Here are the same points, seen from different sides; a view may also be mirrored.
A view may leave some points out, and in a few views one point is out of place. Which views, in the order they come, and which point in each? Write no view if none.

-- scene 1 --
In the rows, zero is written as 128.
panel a:
  kitaf [ 70 105 140 146 128 169  79  77 121 144 117 119 172 115 145  61]
  dinek [ 78 106 163 147 139 155  77  90 125 121 117 100 163 126 147  47]
  mutig [ 79 117 153 144 143 151  77  93 127 119 115 106 165 106 152  49]
  givo [ 82 120 147 142 141 153  81  85 127 119 116 110 165 101 153  56]
  laz [ 90 117 153 140 138 155  88  73 126 114 119 104 160 113 152  59]
  diti [ 81 105 171 147 140 153  78  90 126 116 118  93 159 133 147  44]
  Kib [ 80 115 155 144 142 152  78  90 127 118 116 104 164 111 151  50]
  gedu [ 83 102 171 146 137 156  82  82 124 117 119  93 158 139 146  47]
  tilo [ 73 103 159 148 135 160  76  88 123 130 117 104 166 128 145  48]
  zav [ 74 112 163 148 147 147  69 108 129 117 113  99 166 113 150  37]
panel b:
  givo [177 137 157 211 156 158 100  88 122 252  92 143 163  81 164  79]
  mutig [177 142 151 216 153 158 102  92 117 248  92 143 157  82 169  81]
  zubet [177 141 153 215 154 158 102  92 118 249  92 142 158  82 167  81]
  dinek [182 145 150 217 140 156 105  97 117 235  82 153 157  80 177  91]
  zav [178 150 140 226 150 158 105 101 107 240  91 141 145  86 178  84]
  tilo [183 141 156 220 137 158 107  98 120 231  79 149 155  78 171  97]
  laz [179 138 157 203 148 155  98  87 125 250  87 158 172  78 171  81]
  Mor [179 147 145 221 146 157 104  98 113 239  87 147 151  83 177  86]
panel c:
  lema [115 123 136  94 155 127  92 124 164 106 106 130 140 172 112 155]
  givo [114 126 128  87 157 123  86 127 149 104 112 138 147 150 120 168]
  diti [124 122 124 101 147 146  96 125 171 109 105 122 138 165 107 175]
  zubet [116 126 124  90 155 129  88 127 151 105 111 136 147 147 118 174]
  kitaf [133 125 134  80 146 117  73 119 144 110 117 140 133 173 130 184]
  tilo [130 123 126  92 144 137  86 122 161 110 111 128 135 168 117 185]
  laz [113 124 134  91 157 124  90 125 158 105 108 134 144 164 115 156]
  gedu [125 122 128 101 146 144  96 123 173 110 105 121 135 174 107 172]
  mutig [117 126 124  91 154 132  89 127 153 105 111 134 146 147 117 175]
  Mor [113 125 125  95 156 134  94 128 159 104 108 131 148 148 112 167]
  Kib [118 125 125  92 153 133  90 126 156 106 110 133 144 152 116 174]
panel d:
  kitaf [145 137 145  79  91 142 145 106 131 113 115 105 160 136 150 127]
  lema [126 149 137  96  61 131 170  92 135 126 117  83 154 149 143 124]
  zubet [131 137 125 100  75 143 161  99 140 115 113  94 144 135 152 126]
  Mor [126 134 126  98  84 139 158  93 141 109 125  94 145 149 156 123]
  mutig [130 137 124 100  76 143 161  97 140 114 114  94 143 137 152 126]
  diti [121 140 133  94  80 131 161  86 139 112 132  88 151 162 153 121]
  laz [128 147 133  98  62 135 170  95 136 125 112  85 150 142 144 126]
  Kib [129 138 127  98  76 140 162  96 139 114 117  92 146 142 152 125]
panel e:
  diti [134 138 141 134 129 126 125 129 118 138 111 126 121 134 139 133]
  kitaf [110 127 144 146 118 134 124 145 153 142 133 143 133 112 143 125]
  Mor [129 142 137 133 113 131 131 129 125 142 118 126 119 128 133 135]
  gedu [133 135 144 137 137 124 121 131 119 137 110 129 123 133 142 130]
  givo [126 144 153 132 108 133 133 134 142 144 119 143 117 111 129 138]
  Kib [128 143 146 132 113 132 131 132 133 142 117 135 118 120 132 136]
  zav [131 145 131 130 104 133 135 126 122 143 119 121 117 131 129 137]
  laz [130 142 161 133 125 128 127 134 137 141 111 147 117 113 133 137]
  dinek [128 137 140 136 123 129 126 132 126 140 117 129 123 129 138 132]
  tilo [122 133 137 140 124 130 125 135 131 140 123 129 127 128 141 128]
Moved in: panel c, panel d
  out of place in panel c: Mor
  out of place in panel d: kitaf

-- scene 2 --
panel a:
  Poni [114  90 137 145  93 135 124 184  95 152 143 137 128 146 121 144]
  sodun [115  97 132 145  93 131 124 180 103 152 153 132 134 153 125 138]
  Daka [117  95 130 146  97 137 139 181  88 155 147 144 125 148 122 141]
  gud [112  90 140 146  90 127 138 183 100 152 151 134 129 159 127 142]
  roba [111  94 131 142  93 126 132 180  97 148 152 138 128 154 130 146]
  pomi [117  90 144 153  87 137 130 186  96 159 144 136 129 147 120 143]
  repeg [112  93 139 146  86 131 134 183  91 151 146 142 122 148 128 149]
  Lenop [117  92 131 156  93 137 139 180  90 159 146 149 129 143 123 151]
panel b:
  gud [129 137 142 133 129 123 117 125 133 140 145 123 148 131 128 139]
  sodun [128 144 137 129 123 123 125 123 131 147 151 134 144 128 132 144]
  Daka [128 134 142 124 123 126 114 126 122 146 144 127 139 130 143 131]
  pomi [137 133 140 127 130 113 119 126 124 139 142 134 149 134 139 137]
  roba [128 140 139 136 123 127 116 124 126 148 148 124 141 128 128 139]
  repeg [136 134 138 135 126 123 110 124 120 144 141 128 146 133 133 134]
  Lenop [134 130 145 128 125 121 113 136 116 145 144 127 138 136 145 134]
  nobar [129 132 147 126 131 109 126 130 133 135 144 124 147 129 136 141]
  Poni [133 136 137 129 124 114 119 121 120 145 144 133 143 126 136 137]
panel c:
  repeg [123 134 125 142 120 127 149 130 143  95 131 118 143 113 127 124]
  roba [120 142 132 146 123 128 143 139 137  93 132 121 144 114 122 129]
  pomi [114 128 127 145 125 133 155 122 145  95 137 117 139 107 121 126]
  Poni [118 132 130 142 125 135 145 125 144  96 135 121 143 113 117 125]
  sodun [114 141 136 151 130 132 145 131 140  91 139 122 147 110 116 133]
  Gudeg [115 131 130 135 120 142 149 136 137  99 132 123 132 113 109 129]
  gud [117 139 128 148 124 130 153 138 134  95 135 120 138 108 122 131]
  Daka [117 135 133 136 119 133 150 136 151  86 132 116 140 115 121 126]
panel d:
  Lenop [177 116  89 127 132  70 144 132 137 116 115 165 138 140  95 134]
  Gudeg [164 129  92 127 134  65 140 136 131 123 113 146 130 124  99 125]
  sodun [180 124  95 115 140  70 148 133 118 126 114 159 139 122 105 128]
  gud [171 121  87 115 134  72 144 133 129 134 110 157 138 123  99 126]
  Poni [169 122  95 123 139  62 143 135 125 120 115 159 139 128 105 131]
  Daka [176 125  90 123 140  72 139 130 135 116 114 159 141 131  97 134]
  roba [174 123  96 108 138  72 143 132 129 125 112 162 136 125  98 126]
  repeg [166 117  91 116 135  66 140 133 135 123 113 167 143 130 101 131]
  pomi [177 121  89 126 131  68 150 135 122 127 114 155 133 129 100 128]
panel e:
  roba [ 75 149 162 107  82 100  84 163 238 143 144 119 184  56  88 134]
  repeg [ 72 143 163 109  93 103  88 164 246 149 152 115 174  50  94 129]
  Daka [ 72 153 156 114  99 101  91 167 244 140 145 114 187  54  87 134]
  nobar [ 75 153 156  92  93 105  86 172 249 140 151 107 174  48  95 130]
  Lenop [ 73 155 159 117 102 107  89 173 238 144 149 110 180  49  82 128]
  Gudeg [ 71 151 153  97  94 107  87 162 252 139 150 121 184  45  97 130]
Moved in: panel d, panel e
  out of place in panel d: pomi
  out of place in panel e: repeg
